The rows below fall into families. The same turns and mirrors carry the whole set onto itself and the rows of a family onto each other. For each named row, which other rows are in its family? Write them in the order they are listed.
These 20 rows form 5 families of 4 rows each.
Z84: [ 28  12  -8 -44  -1  33 -17 -17  -6  10 -14  32  38   5  17  13  18   5
  -8  14   5]
Z321: [ 32   7 -39   4  20   6 -21  20 -22  -8 -31 -10  10  -8  10  11  12  14
 -20 -36   2]
Z593: [ 24  -3 -38  16  32   4 -26  10 -11 -16  -9   9   5   8  18  27  20  22
   9  -1   4]
Z793: [ 18  13 -13  10   5  13  -8  -1  -8  11   4  31  44 -11   8  27  17  59
  -9 -17  13]
Z291: [ 18   5 -20  -6   9  12 -17  -7 -31  -3  -4  35  43   5  25  14  33  36
  15   8   3]
Z855: [ 20  16   8 -19  -5  24 -19 -11   6  24  11  24  44   4  18  22 -13  28
 -24   3  13]
Z206: [ 33 -13 -16 -39 -13  17 -15  -9   1  -7 -12 -11  11   1  -8  22 -17  10
 -33  -5 -18]
Z712: [ 17  17   2 -13 -10  15 -14   0 -20  25 -10  16  61   8  29  -5  -7   7
  -8   1   9]
Z495: [ 34  10 -14 -34   1  19 -29   7 -16   3 -20 -10  18   7  26  -2 -12 -11
 -33 -13  -1]
Z755: [ 35   3 -25 -21  19  24 -26  -2  12  -5 -23   5   0   9   7  27   9 -12
 -12   4   7]
Z540: [ 15  15 -22  26   7   1  -5  14 -25  12 -24  16  53  -7  17   9  16  31
   3 -20  14]
Z773: [ 30   4 -36   3  23  11 -24   8 -11 -11  -1   5   3 -10   6  30  10  49
 -28 -33   3]
Z643: [ 38  -4 -25 -43 -16  21   0  -5 -33  13 -19 -12  11 -10   9  19   4  -1
  -4 -24 -15]
Z464: [ 24  -4  -6 -25 -23  10  -2  -7 -44  25   3  -3  33   5  30  12 -10   9
  15  -7 -17]
Z829: [ 33  -6 -36   2  -1  10   9   7 -15  19 -29 -14  11 -15  -3  37   9   4
  13 -32  -3]
Z650: [ 26 -18 -36  10   5   1  -8   5  -3 -17 -17 -11   8  -9 -14  35  -1  35
 -13 -22 -14]
Z134: [ 33   6 -12 -30   9  23 -34  -1   3  -1   9  -4   0   5  17  25 -19  18
 -42 -12   1]
Z572: [ 11 -12 -17  19 -10  -3   2  -2 -17   0  -1  15  50  -5  -1  25   3  53
   7  -7  -8]
Z927: [ 18  -8   2 -29 -26  15  -5 -17 -12   8   3  15  52   4   6  14 -16  29
 -12  10 -14]
Z713: [ 18  -7 -15  19  -9  -1   8   4 -28  28  -6  -4  35   0  18  29  -4  15
  31 -14  -2]

Which other rows belong to the same family as Z755? Z84, Z593, Z291
Which other rows belong to the same family as Z321? Z712, Z495, Z540
Which other rows belong to the same family as Z927? Z206, Z650, Z572

The rows below fall into families. The same turns and mirrors carry the whole set onto itself and the rows of a family onto each other. For each named row, which other rows are in its family? Write them in the order they are listed.
These 40 rows form 10 families of 4 rows each.
Z838: [-21  23 -12 -21 -27  12  -5   2]
Z51: [ 12  13   1 -16  14  28   0  -8]
Z813: [-19  20 -10  -3 -37  -5 -23  -9]
Z231: [ -8   5  21   7   1  10 -15  12]
Z789: [  3   3  -3 -17  16  24   3 -18]
Z535: [-23   9  -4 -11 -30 -10 -14   7]
Z154: [ -7   4  21  17 -15  -7 -18 -13]
Z313: [  4  13  -9  -7 -41  -5 -14  17]
Z834: [ -4  16 -14  14 -27   0  -8  16]
Z752: [ 2  1  5 13 10 -8  0 -3]
Z887: [ 14   9 -14 -19 -16  15 -31 -39]
Z537: [ -9  -3 -10 -14 -19   6 -38 -32]
Z282: [ 26   1  -4 -24   7  15   2 -21]
Z69: [  7  11 -27 -10 -18   8 -35 -32]
Z525: [ -1   4  20  -5  -1 -10 -34   1]
Z797: [ 13 -13 -24 -13 -13  -2 -21 -29]
Z181: [ 15   0 -31 -18 -28  21 -18 -15]
Z632: [ 18   2 -12  -4   2  32   7 -16]
Z965: [ -4  22  -5   1 -25 -13 -18  16]
Z163: [ 23  23 -23  -6 -23  -3 -34 -15]
Z524: [-16   4  12   9   5 -14 -15 -10]
Z443: [ 16  -6  21   1 -11  -5 -23 -22]
Z781: [-12  23  -6  -2 -30  16 -18  16]
Z290: [ 20  12   6 -10  -6  16  19  -7]
Z31: [ 13   7 -21 -14  14  17   0 -22]
Z763: [ -3  15  -5  -8 -44  17 -20   8]
Z511: [ 24   9   7  -7   5  14   0 -32]
Z563: [ 19  17 -18 -29 -17   7 -30 -22]
Z484: [ -8   8  -1  21  12  -3 -12 -17]
Z43: [  5   8  18  19  -1  -9 -21 -13]
Z824: [ -9  22  13 -16 -29  24  -5   9]
Z226: [  7  -2   7  -2   3  35   5 -15]
Z457: [ 11  24 -32 -24 -16   4 -31  -9]
Z341: [ 11   5 -26 -27 -30  -1 -18 -14]
Z678: [ 27  11 -21 -20 -16  -2 -27 -25]
Z397: [ 15  21 -20  -9  12  34  -8 -11]
Z355: [ -9  10 -19  -4 -39   2  -8  13]
Z130: [-4  3 21 -5 11 -3 -6 -1]
Z906: [-12  -4  11  14  -5 -12  -2  -7]
Z991: [  5  -2  -7 -13 -19  29  15 -17]

Which other rows belong to the same family as Z632? Z69, Z781, Z43
Which other rows belong to the same family as Z834? Z163, Z484, Z397
Which other rows belong to the same family as Z678? Z51, Z524, Z355
Which other rows belong to the same family as Z535? Z282, Z341, Z130
Which other rows belong to the same family as Z511? Z813, Z231, Z181
Which other rows belong to the same family as Z443? Z537, Z824, Z991

